One vector is turned by the same rotation once a step. Each row is the vector after some number of steps, and that number follows the row.
The counts run from 0 to 1295.
122, 121, 117, 123, 132, 160, 149, 94, 97, 147, 115, 87, 84, 164, 114, 110, 131, 165, 95, 148, 151, 130, 132, 74, 84, 131, 115, 144, 125, 152, 106, 163, 140, 132, 118, 159, 154, 132 -> 477
144, 119, 157, 133, 87, 124, 126, 94, 75, 126, 99, 143, 128, 136, 128, 104, 168, 145, 146, 181, 119, 139, 85, 109, 89, 129, 115, 166, 122, 110, 100, 133, 145, 93, 115, 134, 140, 111 -> 950
154, 150, 158, 145, 111, 125, 109, 132, 77, 97, 147, 98, 104, 133, 128, 139, 185, 127, 126, 111, 106, 108, 128, 91, 123, 94, 166, 139, 112, 143, 162, 103, 140, 109, 117, 113, 117, 98 -> 253
131, 165, 148, 150, 114, 125, 126, 138, 78, 156, 110, 153, 140, 67, 151, 107, 128, 106, 117, 93, 116, 99, 123, 151, 114, 104, 145, 114, 131, 151, 121, 96, 126, 110, 129, 119, 138, 71 -> 757
121, 121, 131, 120, 93, 89, 149, 105, 88, 165, 128, 120, 147, 119, 143, 98, 87, 129, 110, 100, 141, 134, 75, 169, 127, 139, 122, 167, 122, 118, 134, 142, 116, 132, 176, 132, 143, 171 -> 469
128, 132, 164, 139, 98, 145, 104, 123, 63, 164, 153, 166, 102, 156, 141, 137, 104, 110, 150, 122, 130, 159, 129, 102, 131, 137, 101, 128, 115, 160, 82, 143, 106, 131, 148, 130, 105, 86 -> 918
127, 134, 138, 126, 122, 150, 137, 101, 94, 190, 95, 140, 115, 131, 132, 108, 103, 135, 95, 95, 137, 146, 131, 126, 96, 108, 133, 108, 117, 138, 60, 162, 117, 129, 120, 164, 144, 83 -> 854
134, 132, 140, 126, 102, 100, 159, 111, 76, 136, 91, 106, 149, 131, 139, 96, 115, 140, 114, 118, 124, 120, 108, 154, 104, 102, 165, 142, 139, 71, 128, 153, 131, 61, 135, 145, 131, 121 -> 288
118, 133, 138, 98, 99, 105, 130, 57, 133, 127, 155, 116, 101, 147, 117, 94, 124, 162, 110, 131, 123, 135, 81, 95, 86, 124, 104, 140, 121, 122, 171, 144, 132, 108, 150, 161, 128, 161 -> 1037
130, 161, 140, 156, 136, 121, 133, 119, 77, 177, 119, 144, 136, 91, 125, 133, 98, 126, 109, 79, 118, 81, 113, 161, 108, 117, 113, 84, 158, 164, 123, 120, 119, 137, 110, 123, 121, 94 -> 1227
100, 140, 127, 114, 106, 155, 126, 64, 112, 164, 132, 146, 92, 136, 141, 78, 114, 117, 78, 140, 145, 140, 109, 101, 108, 135, 78, 130, 119, 137, 149, 152, 142, 137, 159, 143, 137, 131 -> 887
162, 144, 143, 162, 121, 88, 154, 118, 103, 143, 151, 132, 100, 116, 88, 172, 134, 129, 79, 106, 131, 107, 76, 112, 136, 118, 163, 134, 79, 150, 125, 127, 101, 151, 123, 156, 131, 128 -> 238
155, 152, 165, 149, 113, 130, 109, 130, 76, 86, 155, 112, 114, 125, 136, 140, 158, 125, 138, 107, 105, 138, 137, 91, 115, 93, 187, 128, 124, 140, 153, 101, 130, 90, 137, 114, 105, 90 -> 840
146, 153, 140, 183, 130, 129, 150, 131, 68, 112, 114, 127, 118, 108, 122, 123, 169, 135, 110, 148, 123, 72, 103, 104, 112, 103, 153, 128, 111, 103, 154, 135, 137, 101, 103, 111, 152, 120 -> 724
157, 149, 156, 133, 98, 92, 135, 93, 126, 145, 122, 149, 141, 96, 112, 86, 140, 145, 147, 146, 114, 61, 77, 117, 107, 115, 123, 151, 123, 113, 147, 138, 133, 117, 98, 170, 129, 125 -> 1040
144, 140, 158, 148, 109, 102, 131, 93, 94, 120, 144, 170, 146, 115, 127, 121, 111, 141, 128, 118, 109, 122, 74, 130, 99, 110, 149, 96, 133, 85, 174, 144, 114, 79, 154, 129, 111, 141 -> 694
119, 128, 135, 118, 123, 143, 102, 84, 100, 131, 177, 118, 94, 162, 130, 122, 121, 173, 136, 90, 115, 140, 109, 75, 85, 129, 93, 132, 127, 177, 142, 130, 120, 146, 152, 133, 147, 142 -> 71
103, 150, 125, 141, 105, 128, 167, 114, 112, 130, 142, 143, 93, 97, 116, 91, 117, 130, 124, 180, 141, 81, 112, 75, 89, 130, 88, 128, 129, 153, 156, 128, 138, 96, 132, 151, 132, 117 -> 510
135, 128, 147, 153, 148, 154, 110, 133, 56, 115, 158, 87, 120, 163, 124, 145, 125, 183, 156, 96, 118, 104, 132, 93, 101, 122, 135, 139, 143, 167, 127, 144, 118, 144, 124, 102, 144, 142 -> 312
110, 138, 138, 119, 105, 107, 144, 94, 112, 193, 153, 141, 108, 150, 137, 112, 66, 121, 118, 106, 138, 120, 105, 129, 146, 140, 94, 131, 118, 126, 128, 171, 99, 125, 151, 169, 101, 137 -> 827
151, 122, 132, 146, 103, 104, 157, 81, 68, 131, 93, 120, 117, 156, 115, 150, 147, 131, 70, 131, 134, 157, 76, 145, 109, 123, 155, 120, 108, 93, 119, 144, 133, 95, 129, 130, 126, 136 -> 235
115, 134, 126, 138, 113, 145, 163, 108, 120, 116, 136, 144, 106, 99, 108, 84, 129, 153, 124, 182, 140, 100, 111, 72, 62, 124, 120, 135, 134, 148, 144, 136, 143, 94, 139, 150, 153, 124 -> 1097
129, 116, 154, 129, 106, 115, 145, 96, 82, 104, 141, 111, 139, 138, 128, 115, 99, 126, 95, 127, 145, 164, 92, 155, 122, 139, 169, 168, 141, 126, 163, 133, 140, 133, 185, 107, 115, 177 -> 145
111, 131, 106, 140, 131, 130, 172, 121, 51, 124, 104, 57, 93, 154, 131, 133, 130, 141, 83, 134, 146, 126, 132, 125, 113, 132, 136, 145, 148, 147, 132, 131, 149, 99, 135, 106, 135, 139 -> 819
155, 151, 160, 130, 137, 140, 122, 95, 100, 117, 113, 101, 132, 123, 112, 109, 139, 139, 123, 101, 117, 96, 148, 126, 94, 111, 159, 111, 186, 165, 148, 118, 156, 122, 84, 136, 97, 85 -> 343
122, 159, 154, 144, 144, 143, 121, 132, 102, 131, 183, 122, 110, 115, 139, 116, 88, 131, 124, 65, 121, 83, 149, 95, 135, 103, 153, 110, 139, 158, 181, 138, 110, 138, 152, 125, 112, 118 -> 109
133, 162, 144, 133, 108, 111, 124, 102, 102, 93, 139, 109, 118, 86, 131, 93, 164, 120, 108, 118, 113, 94, 100, 113, 105, 105, 144, 140, 133, 145, 198, 83, 159, 108, 133, 112, 127, 119 -> 1134
144, 127, 171, 153, 101, 133, 126, 75, 87, 111, 148, 168, 114, 158, 120, 122, 129, 132, 124, 185, 135, 130, 87, 103, 121, 152, 107, 142, 136, 116, 159, 155, 140, 128, 136, 114, 92, 155 -> 1127
106, 153, 113, 127, 147, 162, 150, 111, 101, 159, 116, 92, 93, 119, 144, 101, 98, 125, 57, 92, 145, 113, 158, 113, 103, 107, 133, 103, 140, 159, 136, 138, 137, 126, 143, 139, 137, 100 -> 1230
112, 140, 122, 161, 152, 132, 137, 122, 66, 162, 138, 126, 140, 113, 134, 121, 84, 162, 120, 90, 134, 74, 103, 137, 108, 134, 93, 110, 147, 151, 140, 149, 110, 153, 138, 107, 151, 164 -> 639
121, 117, 124, 133, 133, 160, 130, 142, 65, 145, 141, 89, 85, 145, 132, 135, 125, 138, 96, 106, 145, 163, 138, 90, 109, 129, 153, 158, 96, 173, 85, 135, 123, 142, 153, 128, 164, 116 -> 707
121, 127, 151, 118, 105, 139, 123, 114, 109, 186, 137, 145, 136, 102, 144, 70, 75, 124, 133, 115, 147, 127, 117, 130, 124, 142, 107, 171, 123, 165, 91, 151, 115, 167, 157, 159, 149, 126 -> 944
145, 129, 138, 145, 101, 108, 164, 135, 93, 131, 116, 95, 97, 117, 108, 115, 141, 104, 88, 174, 163, 105, 107, 107, 152, 131, 164, 198, 95, 131, 135, 142, 141, 126, 130, 147, 127, 132 -> 649
106, 129, 121, 143, 112, 110, 143, 125, 52, 150, 133, 128, 142, 110, 145, 121, 104, 140, 115, 99, 129, 129, 74, 152, 112, 136, 105, 142, 115, 125, 129, 133, 108, 120, 178, 105, 165, 166 -> 789
142, 154, 146, 148, 121, 115, 140, 61, 95, 130, 105, 155, 145, 94, 113, 117, 129, 129, 68, 116, 121, 120, 75, 156, 84, 111, 137, 92, 152, 127, 161, 118, 139, 125, 125, 113, 121, 128 -> 641
